128 stands for zero in the data rows.
Here are some points, one per row:
[157  89 151  95 119 154 130 138 159 108 125 148 123 165 173 137 122 132
 162 113 144 125  93 162 158  98 144  60 141 210 151 123]
[ 78 118 174 138 114 153  92  37  93 156 154  97 111  94 135 154 129 148
 134 149 202 140 122 178 123 155 158  92 141 119 187 118]
[136  88 163 169 140 158 110 152 101 119 121 144 110 203 128 172 158 116
 102 158 119 159 142 192 168  82  76 131 115  85 158 114]
[ 82  82  85 136  65 125 174 109  76 177  67 169 127 101 128 157 150 155
  67 101 139 138 143  84 166 106 170 116  83 175 125 159]
[121 117 141 174 118 134 176  86  98 109 186 155 114 182 179 117  31 113
 134 142 119 133 119  73 149 121  71 130 181 148 172  99]
[133 116 137 124 153 176 103 151 180 100  90 101 103  79  97 141 175 141
 108  95 115 140  90 155 168 119 134 144  93 125 124  66]
[ 40 112 176 107 137 105 128 106 106 161 143  93 119  94 173 130 126 158
 152 122 107 142 122  62 149  88 137  97 100 114 143 115]
[131 152  76 158 134 150 167  96 154 122  88 124 150 107 153 129 172 150
 134 114 116 170  36  95  91 118 119 136 149 156 196 141]
[108 116 124 180  86  97 153 110 111 156  82 159 190 103 104  99 165 105
 139 148  90 139 118 136  88 137 116 165 155 165 127 165]
[ 99 112 123 148  89 170 149 124 162  79 108 147 143  98  97 136 118 185
  51 148  79 132 132  96 144 170 172 116 149 166  43 117]
[122 128  94 119 190 130 156 144 190 170 126 126 177 156  86 153 114 123
 147 214 167 126 151 152 136 115 100  91 110 157 124 146]
[156 187  85 126 167 143 167 143 128 105 108  94  71 151 162 126 126 124
 128  73 145 193 150  78 175 146 182 129 138 166 196 135]
[113  91 148 151 155 129 123  91  71  89 148 138 101 118 102 160 115 135
 178  95 138 154 107  90  96 139 118 113  94 152  89 159]
[131 128 118 133 139 131 116  59 118 116 156 106  76 129 157 183 161 167
 157 128  80  76 159 155 140 128 138 134 157 146 109 153]
[ 94 132  74  81 154 130 140 121 138 191 160 138 128 110 123 100 167 146
 100  51 137 105 182 156  90  96 151 119 158 154  79 137]
[112 147 112 135 129 130 168 178 110 107  84 135 152 124  98 140 103 126
 147 119 144  58 103 101 107 106 102 178 128  91 114 148]
[196  74  92 163 103 167 126 121 154 164 136 106  68 134  90 130  94 178
 112 136 156 106 163 140 110 125 129 212 109 139 194 140]
[130 156 149  96 150  97 102 106 138 195 141 122 133 138 135 148 144 115
  98  92 177 117 107  94 196 132  92 121 124 132 130  95]
[135 128 173 184 133 153 129 129 103 108 131 122 124 176 148 127 199  88
 132 134 150 109 130 121 140 113  97 143 108 122  91 163]
[120  91 166  88 119 147 130 178 134 159 145 143 139 104 175 102  92  36
  75 148 141  79  97  92 147 130  83 142 160 172 117 163]
[113 148 130 126  96 181 117 153 145 168 149 122 164 164 176 130 141 129
 130 159 116 102 138 169 113 134  74 165 117 129 139 130]
[141 133  79 124  97  92 103 111  30  85 174 105 186 124  58 153  49 155
 136 105 171  92  76 149 142 114 120  74 175  97 121 167]
[104 139 182 131 127  93 152 134  92  58 137 159 166 109 155 137 131 116
 184  84 110  85 134 148 149 136 119  81 147 137 150  91]
[ 77 107 162 159 182 138 147 155 125 131 132 118 130  77 155 114 145 141
  78 179 143 125 181 145 120 154 165  98 149 125 115 160]
[ 97 122 148  76 136 181  80 202  91 151  94 138 143 160 101 178 127 155
 149 125 142 195 150 121 144 119 186 193 143 132 220 107]
[152  96 121 105 146  83 134  75 148 103 142 111 145  98  94 103 172 139
 116 173 156 126 178 166 165 114  87 138 138 134 149 158]
[161  82 161 126 204 163 160 160  83 168 110  92 161 127 109 142 125 108
 108  90 128  76 139 118 118 189  97 102 126 125 162 167]
[136  81  69 104 148 165  60 133 109  72 142 186 138 141  98  91 143 133
 143 176 110 144  85 148 149 194 171 127  79  64  97 125]
[ 74 121 128 164 110 106 112 150 140  71  90 152  77 142  99 116 130  69
 131 141 187 132  95 129  50 150  97 135 107 134 122 136]
[123  94 130 205 161  74 110 129 167 144  98 147 153 125 138 154 142 136
 124 156  90 125 145 112 113 105  89 122 181  40 155 173]
[183 169 167 177 125  86 146 122 138 185  95 134 142  73 146 190 140 157
 161  83 173 165  80 156 143  33 168  76 125 117  80 132]
[ 49 168  76 164 141 144 128 177 163 146 167 142 134 156 132 117 194 108
 181  31 153 158 136 119 217 199 121 113 141  44 127 201]
[136  56 134 118  96  86  79 108 148 140 106 121 143 128 174 101 117 117
  79  62 155 105  93 185 114 138 174 138 134 138 153 153]
[130 191 129  95  62 188 150 124 107 100 195 173 121 114  42 170 151  65
 132 110 142 134 148 116 114  59 109 138 103 213 116 156]
[106  83 130  63  84 125 114 183 150 100 167 113 128 111 147 145 104 122
 122 144  80 164  86 124 122  64 118  90 135 103 120 175]
[114 137 186  94 157 137 192 125 152 149 154 156 113 127 148  72 124 172
 189 155 116 129 123 150  95 125 116 108 150 126 141 154]
[112  98 104 117 109  95 126  93 137 121 121  89 117 131 143 104 174 104
 124 118 119 129 135 153  86 152 171 143 111 125 121 145]
[154  96  89 121 166 127 127 128 166 144 121 148 114  89 111 110 123 129
 143 153 109  82 155 136 119 143 107 133 111 133 144 165]
[127 107 120 103 135 119  97 150 178 143 130 118 118 172 115 105 192 116
 176 192 152 134  73  40  85 161 145 132 177 157 121 121]
[132 194 121 106  92 124 131 156 105 197 125 188 100 118 144 169 143 171
  70 146 139 100 126 107 147 208  98  97 159 128 104 115]
[105  92  95 129 128  95 145 128 133 129 118 131 114 153 170 154 149 179
 188 125 128 126 151  98 139 156 133 154 117 192 103  99]
[108  98 135 135 124 137  94  96 105 177  72 128 140 171 133 117 128  62
 138  99  90 119 174 157 105 168 152 150 118  99 162 163]
[126 145  97 137 214 108  96 125  91 132 128 176  50  76 127  41 134  97
 138 120 156 133 166 104 124  88  98  66 144 161 146 115]
[140 136 169 152 118 105  92 116 181 126 123  92 150 116 125 151 139 131
 175 144 136 127  83 140 162 157 119 174 117 156 113 139]
[139 131  70 143 106 109 134 112  80 177  62 118 107 153 112 124 148  79
 163 174  59 122  99 173 159 127  65 117 137 162  95  77]
[142 137 122 133 125 154  77 133 104 132 138 120 166 146 134 145  65 113
 115 125 115 162 139 124  77 153 133  82 122 114  94 130]
[135 144  89 174  93 171  98 111 107 113 146 176 199 124 185  96 143  53
 145 183 118 150 183 121 187 105 169 167 158 146 126 135]
[134 163 155 160 163 183 118 151  74 120  98  76 129 122 125 109 102 114
 138 139 119 108 113 174 192 135 117 121 125 116 127 127]
[164  91 118 182 150 124 100 181 128 154 159 110  72 100 124 105 132 134
  93 137  69  92 103 137 177 115 132 171 157 168  89 150]
[123 162 158 109 113  70  80 165 157 148 150  46 118 185 130 141 121  97
  63 118 114 150 128  78 112 108  88 132  77 122 111 103]
[143 144 111  97 138 149 119  48 157  70  95 124 156 129 165 128  92 152
 121 152 144  85 174  88 160  55  85 121 130 107  96 164]
[126 127 125 178 131 103 161  85 108  88 199 188 103 130 108 142 145 181
  79 119 101 138  84  98 154 159 180 140 175 111 137 103]
[166 124  89 143 130 143 155 111 122 122 148 118 126 118 137 150 143 103
 127 132  95 115 147 135 113 103  65 129 101 105 178  90]
[ 79 108 103 198 152 130  96 178 186 115 109 201 108 140 141 166  99 192
  71 129 114 129 126 166 103 106  87  82 101 161 174  76]
[162 158 141 164 128 131 129  73 154 123 179 132 127 166 162 158 141  53
  68 152 145 142  98 137 131 166 170  92 135 161 175 163]
[145  89 188  91 111 158 111 149 132  88 134 113 154 135 125  69 157 140
 138 145  80 181 135 138 168 110 124  88 154 152 119 123]
[ 86  99  94 143 168 132 137 151 132 122 148  32 108 104 163 205 135 124
 170 112 101  73 160 121 126 116 154 145 129 137 118 122]
[103 137 144 118 149 140 128 138 151 118 179 143 142 141 108 158 122 110
 114 134 133 115 123  89 106 126 144 110  99 113 109  64]
[145 115 119 120 154 100 148 152 131 126 129 124 162 137  97 108 171 159
 116 199 171 173 126 142 178  98 124  82 104 158  95 143]
[114 132  93  64  90 156  99 111 120 165 116 137 126  99 136 112 124 172
 124 131 122 160 130  89  85 123 129 111 106 107 188 125]
[167 117 119 112 108 147 105 129 126 112 112 102 151 121 149 126 130 120
 111 114  89  92 183 128 161 129 182  94  51  49  96 131]
[155 164 120 113 103 131 167 115 141 133 116 117 120  56 116  84 116  51
 125 156  76 147 119  93 143 151 105 112 166  66 156 106]
[111 142 144  73 133 124 132  94 137 127 141 187 130 153 113 144 119 129
 148  94 108 108 110 116 130 187  73  98 110 161 128 177]
[116 184  84  90 142  50  61 107 113  86  87 121 131 125 137 105 133 167
  76 107 145 164 138 132 134 146 102 133 138 137 165 138]
[116 154 153 164 151 153 106 117 115 111 135 136 114 133 133 117 129  93
  96  89 128 108 119 160  68 138 150  69  98 150 109 126]
[157 112  45 122 163 134 157 134 145 195 146 157 168 103 193  96  59 106
 136  97 151 144  28 179 123  98 147 157  96  98 122  71]
[125 128  76 115 130  79 149 181 146 134 136 138 161 108 147 167  48 122
 143 112 124 203 205 172 112 169 127 134 165 153  66 101]
[139 156 167 116 136 139 149 106  82 122  91 140 123 171 128  55 122 160
 119 138  87 138 119 133 154 100 157 115 116 129 136  95]
[160 145 125 186  93 143 112 165 191  96 101 100 125 124  69 113  51 117
 131 134 120 106 134  71 133 150 167  20  91 138 164 158]
[124 161 139 120 123 162  90  62 153 166 109 151  83 156 135 107  78 195
 173 155 176 157 110 114 134  98 154 163 128  77  56 192]
[133 146 176  80 136 142 189 109 168 116 109 111 160 128  57 141 112 132
  98  74 128 132 166 160 112 125 128 108 174 142 141 121]
[ 99 169 186 135 103  83 110 156 136 143 161 130 165 112  85 120 122 163
 139 170  85 158 130 169 136 124 121 123 115 132 188 132]
[159 141 156 159 111 172 157 179 127 108 131 123 144  19 173 155 120 142
 149 150 167 147 157 114 160 136 139 169 131  92 161 134]
[ 61 101 130 120 127 120 143  80 196  94 119 153  87 120  98 123  15  85
 153  64 143 174 134 176 173 140 136 196 109 153  95  87]
[149 111 154 180  81  75  88 168 108 127 128 188  98 129 112 105 172  87
 185 129 165 130 172 142 103 114 139 127 157 112 125 100]
[202 131 156 158 140  82 136  87 165 166 139 156 238 158 107 118 125 160
 144  69  82 127 160  74  88 142 149 145 101 145 154  79]
[126 121 145  91 192 124 139  70  77 146 110 125 112 121 191 180 129 120
  78 134 114 145 115 109 104 158 122 140 104 122  63  56]
[127 125 155 113 136 149 166 140  99 118  51 143 127 152 126 157 115  87
  76 153 139 179 120 139  89  99 151 138 179 127  87 195]
[130 135 111 134 124 116 163 149 103  93 128 116 182 113 102 116 145 167
 160 187 157  57 100 144 151 159 135 163  57 165 106  87]
[107 125  60 122 129 131 158  90 123 140 164  67 131 162 104 146 142  68
 153 200 142 138 143 149  55  98 190  74 123  79 128  55]
[124 155 139 141  47  97 118 100 178 161  92  69 103 113 131 123 145  99
 124 138 108 126 114 125 163 118 118 120 107 106 107 118]
[118 202 119  77 155  46 123 163 111  49 110 108 118 137 211 151 105 115
 146 135  95  95 115 150  94 147 219 162 153 177 114 142]
[162 153 130 114 133 139 145 134 149 206 164 147  87 188 116 116 111 147
 140 110  59 101 140 143 113 120 190 125 134 126  85 150]
[112 108 129 144 121  97 220 182  98 159 187  51 120 110 123  98 143 137
 134 145 111 155 129 140 104 155 157 144  63 115 153 178]
[116 121 160 122 121 106  49 152  91 164 155 118 159 120 105 114 121  96
 123 154 186 149 163  66 128 124 108 188  96 145  89 100]
[172 123 145 109 170  67 131 125  81 130  92 111  86 160  64 111  80 140
 111 155 149 105 150  63 154 123 182 171 151 137 173 112]
[146 163 112 130 139 193  51 126 119 130 154  66 154  28 116 114 148 135
 131 124 118 103 116 155  76 142 124 149 165 173 125 135]
[185 112  85 104  91 113 166 164  70  89 152 110  95 155 167 117 158 143
 132 103 146 184 139 139 118 147  63  90  59 121 124 170]
[ 72 130 114 164  73 144 163 127 127 119 116  64 169 213 147  45 121 189
 108  69 183  49 133 132 155 123 108 112 155 152 115  74]
[114 184 137 147 152 116 103 154 114 163 131 167  95 124  97 117  90 106
 136 116 108  77 105 123 130  55 163 163  63 106 138 173]
These points spread out most along one direction. Take the direction at right angles to it along which they spread out most. Go by this last direction. Where along it does each point below lie, from 0 to 99? The average is 50, and the first point in the table lies past the average. One standard deviation of the points above along it is 16.
[108  84 107 112 100 137 137 128 165 121 104  79  84  74 102 108 145  97
 157 147  91 130 133 123 111 124  82 130 143  97 125 110] 38
[120  72 116 102 139 110 106 127 106  95 181 132 178 118 129 154 139 152
 121  51  99 121 104  45 125  86 134 117 177 104 126 113] 57
[100 161 143  80  74 131 176 131 118 158 132 186  79 131 136 130 113 151
 126 170 156  44 110 157 109 115 156 140 144  89 206  92] 53
[168 145 121 155 109 178 105 161 150 116 100  82  96 157 148 142 123 198
 156  97 154 134 158 130  53 108  89 120 169 108 102 120] 44
[141 118 133 103 137 117 124  69 158 106 124 137 124 139 116 178 124 110
 109 152  95 129 127 158 132 144  82 163  75 130 163 197] 53
[205 150 141 176  95 141 117 112 121 129 149 178 104 103 151 136 160 151
 173  99 150 148 157 117 102 175 118 166 104 131 101  99] 44
[135 107 121 123  96 129  71 133 116 155 175 119  98 156 126 102 114 136
 140 150 135 143 128 149 146 148 121 128 147 139 119 113] 50
[169  99 163  82 107 111 163 126 101 155  76 137 101 144  68 160 170  87
 150  78 140 129  96 143 159 158 139 109 192 118 113  73] 57
[162  93 110 114 122 152 156 133 183 119 120 126 142 130 123 154 116  92
 136 167 183  99 139 118 132 144 141 144 161  64  95 122] 41
[132 135 151  84 132 138 129 140 156  52  92 185 139 127 186 126 158 120
 126  96 169  77 145  98 104  93 165 140  96  98 149 107] 53
[145 133 160 161 140 113 173 133 151  76 195 114 112 134  95  78 148 112
  43 104 148 165 113 170  97 109 115 212 143  70  96 122] 49
[ 72 168 120 135 186 177 137  91 122 116 105 115 169 147 109 108 137 141
 134 115  96 166 101 103 115 106 107 164 136 142 128 112] 54
[127 174 105  61 153  99  89 176 127  88 115 132 115 147 100 158 159 166
 115 150 107 111 121 172 134 114  99 168 162  81 148 124] 45
[146 137 209 122 107 124 160 119 102 109  94 151 127  95 135  82  83 194
 133 132 131 172 126 101  92 188  72 102 103 115  93 117] 75
